Each row is where one point has got to under a steady rotation. How many steps took it there?
The counts run from 0 to 206.
-44  39  -23  17  3  -1  4  0  26  29  -19  -33  2  -12  -32  -19  1  26  -19  29  0  -6  32  -14  9  16  4  -13  -10  -17  -43  7  48  -8  -3  20  4
182
-36  23  -15  48  1  10  6  -3  39  0  -20  28  -8  23  -37  2  32  23  -13  37  16  0  2  1  2  18  -2  -20  -17  -30  -10  31  35  25  -6  24  5
49
-46  31  -53  0  -6  20  -7  7  -9  -16  5  28  -2  21  -37  4  13  -28  -16  28  15  -8  7  5  -10  12  -31  -50  -1  -10  16  -1  30  -7  -21  36  5
35
-55  8  -20  37  2  21  24  17  26  14  -20  20  -5  4  -15  -18  41  -3  -18  32  -7  -4  9  0  6  21  -6  -35  -19  -7  -39  0  44  6  -3  20  9
175
-47  35  -29  -9  -7  15  -28  23  11  -7  13  14  -4  22  -26  24  -4  -11  5  11  25  5  17  12  -31  11  -64  -12  -6  -23  -2  0  37  -7  -5  -3  -10
205
-59  32  -6  14  0  25  13  -18  23  8  1  15  5  3  -39  2  8  14  13  -1  -22  -18  11  21  -1  8  3  -25  -5  -27  -30  31  63  5  28  1  -9
61
-46  17  -27  41  6  23  20  1  35  19  -11  1  -20  10  -20  -13  20  13  -22  22  -4  -18  21  -12  8  28  -2  -37  -17  -6  -33  21  48  -5  -6  16  -1
177
-76  38  2  0  9  48  -11  19  29  -1  -24  16  -1  6  -14  -5  21  -22  1  24  -2  -2  18  9  -23  -4  -27  -1  -1  -7  -14  -4  43  -19  9  -14  -18
116
-44  54  -18  5  0  5  -33  3  20  -19  -17  23  5  7  -44  21  -2  -8  7  19  15  2  16  19  -31  -5  -24  16  -6  -36  0  12  39  -20  -10  -3  -17
155
-70  37  -3  -3  -10  27  -1  -13  17  -16  -14  30  18  -5  -38  -3  24  -24  18  11  -10  -5  2  26  -7  -10  -4  -26  8  -27  -7  12  52  2  21  9  -3
110
-77  26  -14  -27  -7  49  -9  2  11  -3  -17  1  -11  4  -17  -8  14  -13  -11  22  4  2  31  0  -7  -6  -23  -25  7  -4  -35  -17  46  -1  3  4  12
120
-64  35  -18  -23  9  21  -1  14  -6  11  -19  3  19  -17  -32  -5  7  -11  5  21  -22  -2  18  20  -12  -8  -16  6  -2  -17  -48  -16  52  -19  8  -2  -1
69
-50  32  4  41  -2  7  -3  10  61  15  -14  0  5  6  -22  -7  21  14  6  25  22  10  5  -2  -10  26  -18  -19  -8  -29  -1  24  41  22  13  5  -6
52
-53  28  -3  16  0  6  13  -8  24  6  -20  20  18  -12  -41  -1  25  13  7  15  -19  -2  6  27  3  2  10  -7  -10  -35  -45  19  56  13  19  10  3
59
-33  51  -27  15  7  -29  -11  28  17  24  0  -17  30  -16  -50  -3  -10  12  7  28  12  9  4  6  -12  25  -24  -1  -8  -37  -8  6  39  -9  -4  17  -1
143
-39  30  -13  44  0  12  0  -10  48  2  -13  17  -12  23  -35  4  20  26  -10  24  19  -1  11  -3  -3  22  -5  -30  -13  -28  -3  34  39  24  -1  18  -4
50
-54  25  -5  15  12  17  23  21  14  27  5  12  10  14  -33  -6  20  30  11  27  -8  0  -7  9  3  29  -22  -15  -10  -28  -38  14  46  30  26  9  8
10
-40  36  -20  35  -12  -12  3  -3  32  -2  6  24  20  5  -48  5  9  3  11  9  9  2  -9  14  -1  21  -14  -42  -7  -35  11  30  44  21  9  33  2
99
-60  13  -15  17  -9  16  -8  20  41  -7  -34  10  -11  -3  -7  -5  40  -12  -25  35  15  15  29  3  -6  -1  -18  -16  -14  -15  -43  -18  36  0  -15  8  13
170
-50  27  -21  -2  -9  19  -16  -4  9  -35  -23  47  0  15  -39  18  30  -19  -7  28  7  3  11  29  -19  -22  -19  -5  -6  -32  -21  -4  35  1  -10  14  5
160
-69  12  -20  -11  7  40  10  18  -4  1  -25  22  -4  9  -14  -9  37  -12  -14  36  -7  2  15  8  -3  -1  -20  -17  -3  -5  -47  -22  39  2  -4  11  15
122
-52  26  -27  -16  -6  -7  6  13  -8  15  14  7  27  -13  -39  6  -5  -8  13  -1  -17  -3  5  28  -10  7  -32  -21  -3  -27  -42  -4  58  -4  18  12  6
20
-71  32  -18  -21  0  43  -17  -5  15  -8  -23  -1  -19  8  -21  -1  12  -7  -17  20  6  -1  39  1  -9  -13  -16  -9  2  -10  -38  -10  45  -10  -4  -1  -1
119
-31  45  -16  42  4  -8  -8  -6  43  0  -16  20  10  2  -46  13  7  5  8  15  8  -4  7  19  -15  11  -6  -2  -15  -40  2  40  44  -6  0  9  -19
102
-46  33  -42  13  3  18  -4  23  -3  -11  1  30  4  20  -30  -1  18  -33  -13  34  17  -2  3  4  -14  16  -35  -38  -3  -10  22  -6  25  -7  -22  33  1
36
-56  41  -2  8  6  32  -7  2  40  14  -15  -23  -10  14  -27  -13  10  30  -8  36  24  6  25  -26  2  17  -13  -16  1  -16  -19  8  40  23  5  11  7
3
-47  49  -22  7  18  16  16  5  -4  29  13  -6  20  11  -51  -13  -11  18  10  21  -14  -19  -4  -3  1  31  -10  -26  0  -18  -4  26  48  0  14  22  -7
189
-35  20  -45  11  4  -11  11  12  -4  23  -3  -14  1  1  -38  -5  9  24  -24  33  6  2  19  -4  12  22  -14  -23  -16  -20  -53  -7  41  7  -13  34  27
134
-39  29  -55  -5  1  5  -12  6  -19  -17  -12  27  3  8  -42  9  13  -29  -19  34  5  -4  15  15  -12  -5  -19  -19  -9  -17  -11  -14  31  -19  -30  34  10
33
-36  54  -34  -4  -9  -21  -13  -8  2  2  7  -6  29  -10  -61  9  -16  7  7  15  10  1  10  11  -6  5  -14  -20  4  -42  -4  14  46  3  0  29  5
146
-50  34  -12  5  4  -9  -4  27  17  27  -1  -12  17  -14  -34  8  -4  21  12  13  -8  0  17  17  -16  15  -33  12  -16  -31  -51  6  54  -8  15  -10  -6
16
